Each named turn below is shown by a few rows before and after it. Which turns, in which order, take the first row of each later pair to the second? The first pair is answered.
Togu:
[ -7   6 -11   4  -1  -2   9   7] |-> [ -6   4  -7  -8  -2  -1  -5 -12]
[-24  20 -15 -22 -20  -3 -13 -25] |-> [ -3  10   1 -17 -25  41  -9   7]
[  1   2  -2  19  14 -17  -2   1] |-> [ 13  -3   7  -2   9  -7 -14 -13]
seki:
[-17  12 -22  -5   1  -4  11   0] |-> [ -1   1   1  18  26 -16  -2  -7]
[  2  -2 -14 -24  -2   7   2  -4] |-> [ 18 -11   6  -4  17   3 -10  -2]
[ 4  6  5 10  2 -5  1  3] |-> [-2 10 -2 -1 -5 -2  4  2]
[ 5 -6  9  3  7 -1 -2 -4] |-> [-3 -1  0 -6 -4  5  9  5]
pafa:
[ 17 -13  14  -5   0  19  -6   3] |-> [ 15  -9   9  -9 -11  24  -3   8]
[ 5 -2 10 -3 -6  7 -5  3] |-> [ 4  0  6 -2 -8  7 -2  4]
[-2  4 -6  5  9 -6  0  3] |-> [ 3 -1 -2  2 12 -7 -3  0]
[ 13 -17   1  -8 -15 -11 -13   0] |-> [ 11 -14  -3  -7 -19  -9  -8   4]
Then:
Each pair is 2 to 3 turns apart.
[ 12   2  11  -5   0  19 -12  18] |-> [  2   7  -3 -18 -12  19 -10  11] => seki, seki, seki
[15 -7 19 15 12 11 -2 15] |-> [ -4   5  -5  -4 -15  23  13  23] => seki, seki, seki
[ 2 -3 19 12  3 10  8 18] |-> [  2  -3  16 -18  -7   8  -3 -15] => Togu, Togu, pafa
[-19   1  -9  19  22 -39 -11 -45] |-> [-38  13 -32  18 -11  12  32  28] => Togu, seki, Togu
[  9   5   5  11 -23  17  18  15] |-> [ 23  -5  26   9 -10  12   1  -8] => Togu, Togu, seki
[  4  -4  18  27  29 -26 -15 -17] |-> [-14  12 -10 -14 -26  33  18  27] => Togu, seki
[ 23 -14  14   2  12  10 -15   0] |-> [  7  -4  -4 -25 -16  23  -8  -1] => pafa, seki
[  9   6  27   3  25 -29 -39 -34] |-> [-38  38 -22   6  -9 -15  13  30] => Togu, Togu, seki
[ 26 -11  14 -44 -17  47 -13  -8] |-> [-21  17 -30 -44 -24  -4   2 -30] => pafa, Togu, Togu
[18 -3 15 17 13  3 -2 18] |-> [ 22  -3  15 -18  -2   8 -14 -14] => Togu, Togu, pafa
[ 15  -6  12 -15  -8  34  -3  13] |-> [ 21 -11  21 -10   1  27 -12   4] => seki, seki
[10 -3 13 -9 -2 23  2 11] |-> [  2   0  10  -9   8  -7 -17 -24] => Togu, pafa, Togu
[  1  -5   6  19  17 -34   1  -7] |-> [-12   6 -19 -22 -23  -6  20   1] => Togu, Togu, seki
[  2  -4  -3   9 -11  21  24  45] |-> [  2  -5  -7 -38 -31  28   3  -5] => Togu, Togu, pafa
[-8 10 -7 18  0 -5 14 12] |-> [-10  13 -15 -12 -15   3   9  -7] => Togu, seki, seki
[16 -7 11 -6 -4 31 -4 12] |-> [ 21 -10  19  -3   4  20 -12  -3] => seki, seki
[14  0 14  3  0 33  4 17] |-> [ -3  11  -5 -22 -16  28   4   3] => seki, seki, seki
[-12  15 -20 -23 -21  16  13   5] |-> [14 -5 10 -6 -9 34  2 21] => seki, pafa, seki
[ -1  10 -14 -29 -16  13   5  -3] |-> [  6   1  -3 -16  -9  26   8  21] => seki, seki
[ -2  15 -13 -17 -20  17  -1  -8] |-> [-11  23 -16   7 -13   9  11  16] => Togu, pafa
[ 4  2 -4 24 15 -2 13 23] |-> [-12   8 -26 -12 -11  12  21   8] => pafa, pafa, seki
[ 10  -9  11 -25 -10  27 -10  -3] |-> [-23  14 -26 -15 -14   0  12   3] => pafa, pafa, Togu
[ -2 -11  -4  11  20   2  15  23] |-> [-17  -3 -24  -7   2   2  23  18] => seki, seki, seki
